128 stands for zero in the data rows.
Here are some points, each followed by its number:
[215  81 210 190 217  98 178 132 120  33  91 129 100  82  66 113 160 132
 122 215  86 176  12 143  45  40 202 142 169 206 151 127 186 155 139  17
 158 150 129  94 164  99 135  63 122] 0
[171 162 103  64 166 170 127 167 125 110 141 118 113 158 131 122 126 131
 123 126 136 126 176 153 140 162 110 121 115  97 104 129 116 113 121 149
 146 132 145 140 140 146 170  97 106] 1
[ 74  71 173 204  95  96  60 174 162 120 116 121 117  72 219 104 136  94
 103 200  81 123 120 130 124 115 142 100 148 123 119  92  65 169  97 147
  96  85 161 117 161 119 140 166 128] 2
[121 153 153 164 147 113 114 170 126 121 120 111  92 130 131 134 154 136
 110 130 136 143 128 150  97 121 140 139 140 148 110 128  94 168 168 133
 137 108 122 148 144 140 143 119 135] 3
[ 87  67 159 136 251 105  40 172 157 101 144 178 255 192  48 153 181 112
 118 184 106 114 183  82 156  80 187  72 170  79 136  75 134  64 161  88
  78 110  42 164 132 121 100 185 114] 4
[166 170 122  89 146 156 145 110 142 119 147 128 140 157  91 121 161 164
 150 101 120 144 137 119 124 109 130 146 134 126 118 156 162 101 149  89
 163 144 117 111 100 111 125 107 135] 5
[155 137 132 116 114 150 150  73 131 126 148 118 116 144 118 139 109 155
 128 117 167 106 124 126 127 111 110 143 111 114 156 159 185 100 121 109
 144 155 122 102 103 138 123 122 127] 6
[134 140 125 126  94 155 164  99 107 104 153 106  74 140 156  90 108 180
 116 154 152  80  96 132 126 140 133 142 126  95 167 167 185 165 177 118
 155 119 176  61 101 148 135 147 175] 7
[150 138 124  93 101 141 164 111 131 138 104 121 112 124 132 139 122 126
 157  80 113 158 116 138 140 115 102 151  96 145 110 139 112 115 110 121
 149 132 128 135 131 119 115  96 126] 8
[163  99  93  20 204 205 144 168  59  78 145 107 149 211  78 102 125 190
 121 216 125  63 172 186 200 214 154 101 152  43 237 177 122 160 203 112
 144 111 159 119 199 178 139 117 159] 9
[  5 114 102 177  94 129  62 193 175 195 124 159 196  71 147 105 126  69
 115 147 133 135 158  67 177 175 173 106 132  58 124  95  67 132  76 163
  82 113 116 156  84 133 146 204  74] 10
[ 65 137 103 190  63  64  92 114 117 175 117 118  88  96 179 108 144 101
  83 139 152 119  81 152  90 152 154 111 121 163 122  87 115 166 136 164
 142 126 128  86 107 149 134 147 121] 11
New points follow, each followed by the numbers of its two nearest points above by angle, seen from the average point of the numbered points, nearest first.
[ 60 103 142 145 140 144 128 192  63 111 113 148 121  81 173 117 110 133
 104 169 101 124 152 155 143 144 119  87 198 125 100  66  66 194 110 170
 117 101 144 201 139 163 123 127 150] 2 10
[132 177 137 166  98 124 156 135 179 140 118 191 110  60 120  73 152 137
 118 167  95 167  86 100 135 127 228 131 112 136 146 118 101 156 103 103
 136 165 100  97 118  98 168 122  78] 0 10
[137 119  91  50 168 168 119 146 125 124 162 135 173 167  69 107 108 159
 111 162 161  85 184 108 186 185  99  99 100  42 186 166 176  91 129 157
 131 127 122 108 117 172 151 182 116] 9 1
[104 102 171 158 135  62  83 126 127 149 135  87 152 111 155  89 129  94
 108 118 137 123 164 143  67 107 147 136 121 169  93  99 116 105 134 104
 154  99 143 118 113 119 122 147 166] 11 2
[169 153 163 141 154 141 191 140 206 113  71 189  63  48 151 101 133 141
  98 178  58 187  38  96 150 137 190 158  79 128 152 165  96 159  41 113
 102 196 114  71 142  71 178 122  74] 0 8
[127 177 105 152  76 113 128 117 124 135 117 117  61 139 142 115 161 130
 105 110 140 107 103 136 105 126 139 145 116 150 130 132 141 172 152 156
 140 137 128 111 130 150 152 129 125] 11 3
[ 77 110 146 153 152 143 167 196  57 106  87 155  95  39 145 137 106  92
 112 186 112 164 116 168 123 116 110 101 183 139 113  82  72 174 100 154
  99 111 151 205 183 159  89 100  84] 2 3
[119 160  98 158  98 118 126 129  94 133 119 145 118 116 106 111 118 140
 103 154 162 123 111 119 107 140 147 122 143 109 163 129 154 127 124 141
 116 151 104 132 117 149 152 145  97] 11 6
[110 134 105 137 113 144  89 142 159 139 146 147 151 115 127 127 138 110
 123 120 121 124 147 104 132  99 140 127 122  91 113 110 128  97 119 134
 112 122  87 139 103 105 128 175 125] 10 4
[ 86 136 109 159  85 132 107 176 159 168  94 170  99  95 164 112 130 112
 127 126 147 147 133 105 134 144 133 130  88 137 112 135 103 131  74 182
 117 148 130 133 122 102 155 134  87] 10 11
[115 136 108 115  93 144 107 136 168 117 110 153 111 112 144 137 112 130
 121 125 146 139 153  79 151 138 121 118  84  98 113 153 117 111  90 166
 112 166 115 139  99 116 162 154 101] 10 8
[177 139 121 110 180 155 128 123 133 117 143 137 155 162  82 158 132 139
 145 120 123 163 164 106 127 111 127 135 110 141  94 138 155  79 116  87
 138 143 110 134 107  97 127 115 123] 5 8
[ 35  91 114 131  48 118 113 135 126 209 163 115 201  90 191  92  99 123
 132 124 157  80 151 131 147 210 133  85 159  90 159  79  67 147 132 159
  86  75 147  98  89 153  68 222 153] 10 11
[ 94 145 108 148  82 132 100 110 131 131 132 131 108 148 141 130 151 123
 114  96 137 106 127 105 138 114 122 132 114 108 141 145 149 132 139 156
  98 130 112 127 116 126 129 163 136] 11 6
[141 138 162 169 114  95 200  83  79 125  95 113  84  79 177 131 103 122
 154 136  86 128  52 186  93 105 119 168 164 206 121 111 129 189 122 100
 127 130 163 126 170 142  93  62 151] 0 8
[160  88 151 116 208 165 112 118 117  53 118 128 152 202 103 193 118 151
 110 134 151 121 155 137 150  91  75 107 122 130 160 168 158 105 115 154
  87 119 108 153 195 141 140 117 147] 9 4
[131 108 118 134 183 157 118 146 145 118 135 172 213 180  58 148 154 126
 122 143 116 107 117  83 180 130 117  94 117 118 168 147 136 112 146 147
  80 157  90 138 136 141 135 158 107] 4 9
[ 94 128 100 134 117 138 139 175 109 133 107 157 111 123 135 118 122 133
  91 165 156 103 154 130 180 177 114 106 111  97 192 138 111 184 105 179
 103 134 138 156 140 174 145 143  90] 10 9
[ 67 127 134 169  90  68  54 120 200 172 140 145 144 100 152 113 191 104
 128 105 101 151 128  71 112 127 195 137 113 126  83 108  75 132 136 146
 122 132 111  93 103  80 148 185  95] 10 11
[104 146 104 121  96 160 125 153 128 143 119 149 102 101 141 113 136 128
 114 110 119 126 128 121 165 145 139 143 124  96 139 139 107 152 128 143
 108 130 124 156 120 128 121 140 125] 10 8
[142 100 166 145 156 180 165 133  43  94 106 106 123  75  98 138 118 127
 143 170  75 141  98 170  83  71 140 118 215 157 128  87 116 127 161  79
 104  77 126 161 163 159  85  67 153] 0 3
[113 135 122 139  90 136 131  96 110 135 135 115 106 136 136 129 126 125
 119  95 135 113 113 127 125 105 110 140 128 129 146 139 154 133 137 153
 115 122 123 130 115 142 110 128 155] 6 8
[130 141 119 146 111 114  86 116 141 124 140 122 128 162 123 144 135 137
 112 110 142 123 144 112 114 109 119 113 117 132 128 156 151 105 134 147
 121 132 120 133 116 108 150 151 132] 6 5
[104 149  98 155  90 140 115 116 124 125 126 144 119 134 130 129 146 127
 122 100 125 126 108  96 134 113 130 139 118 118 139 142 138 139 137 165
 102 139 105 139 127 132 129 151 120] 11 8
